Each path below is one point turned by a fixed rotation once a step. After each direction that follows a path, write how fast that rotation turns it, in degrees a step (0 if it stays still).
Each turn is a multiple of 5 degrees from 10 to 175, or 0.
path 1
-.14; .02; .49; .08; -.23; -.27; .29; -.02; .15; -.18; .19; .54; .32
-.31; -.11; -.38; -.10; .16; -.29; .41; .04; -.11; -.33; -.20; .39; .17
.31; -.04; .16; .04; .42; .20; .06; -.31; -.15; -.34; -.20; .62; .05
.07; -.05; -.02; .42; -.22; -.24; .31; -.49; -.31; -.03; .20; .39; .01
-.20; .23; -.06; .23; -.09; -.06; .15; .03; .08; -.37; .16; .37; .69
-.05; -.35; .02; -.17; .16; -.32; .29; -.01; .19; -.52; .05; .53; -.08
-.14; -.11; .07; .19; .33; -.03; .27; -.50; -.35; -.16; -.39; .31; .20
.18; .18; .22; .15; -.29; .05; .20; -.11; -.31; -.04; .12; .74; .16
-.01; .04; -.53; .11; .02; -.32; .21; -.16; -.05; -.43; .33; .26; .36
-.03; -.10; .33; .20; .29; -.07; .14; -.22; .40; -.50; -.08; .43; .20
-.36; -.31; .08; .20; -.07; -.20; .41; -.17; -.36; -.08; -.22; .48; -.09
.11; .18; -.09; -.14; .08; .16; .12; -.14; -.49; -.24; -.03; .57; .52
.34; .01; -.12; .00; .01; -.41; .32; -.40; .14; -.26; .30; .53; .00
-.28; .03; -.05; .59; .16; -.10; .20; -.28; .20; -.28; -.12; .27; .25
Directions:
.06; .05; .01; -.27; .11; .02; .08; -.02; -.22; .16; -.25; .11; -.07
80
.00; .01; -.12; .10; .20; .01; .02; .06; .28; -.09; -.22; .07; -.21
95
-.13; .12; -.13; .09; .18; .12; -.05; -.07; -.07; -.02; -.14; -.17; .29
155
-.17; .16; .14; .22; -.18; -.03; .12; .04; .04; .24; -.14; .06; .00
110
path 2
.09; -.24; .19; -.23; .27; -.30; .30; .52; .53; .03; .10; .02; -.13
-.17; -.08; -.08; .39; .01; .17; -.02; .27; .51; -.51; .44; .08; -.04
.16; -.46; .28; .04; .35; .01; .13; .14; .23; .16; .53; -.44; .09
-.13; -.17; -.37; -.10; .29; .41; .00; .06; .65; -.24; .00; -.21; .31
-.30; -.16; .44; .04; .14; -.21; .12; -.23; .58; -.02; .04; -.50; .03
.01; -.40; -.24; .48; -.02; -.15; .16; .30; .60; .00; -.23; -.02; .29
.07; -.62; .35; -.03; -.28; -.10; .19; -.12; .29; -.45; .22; -.15; .19
-.16; -.49; .12; .07; .22; .18; .16; .69; .09; -.15; -.19; -.26; .23
-.04; -.16; .23; -.41; .10; .07; .42; .20; .66; -.33; .13; .13; -.17
-.33; -.07; .11; .37; .26; -.23; -.04; .53; .34; -.25; .31; -.20; -.06
.30; -.33; .00; .18; .17; .27; .26; .03; .59; .09; .49; -.05; -.03
-.20; -.25; -.10; -.09; .22; .02; -.27; .10; .34; -.32; .26; -.56; .42
-.21; -.28; .21; .15; .24; .29; .31; -.09; .57; .21; -.20; -.34; .07
-.09; -.29; -.15; -.03; -.02; -.53; .03; .17; .69; -.20; -.14; -.09; .28
Directions:
.05; .06; .00; .32; -.09; -.27; .00; -.01; .12; .02; .08; .16; -.13
85
.14; -.05; .27; -.20; -.03; -.12; .14; -.20; .03; .10; .15; -.02; -.09
170
-.05; -.06; .19; .22; .15; .04; .08; .11; -.17; .25; -.07; -.15; -.05
145
-.15; -.31; -.07; -.02; -.07; .00; .04; .11; .23; .00; .08; -.17; -.15
0
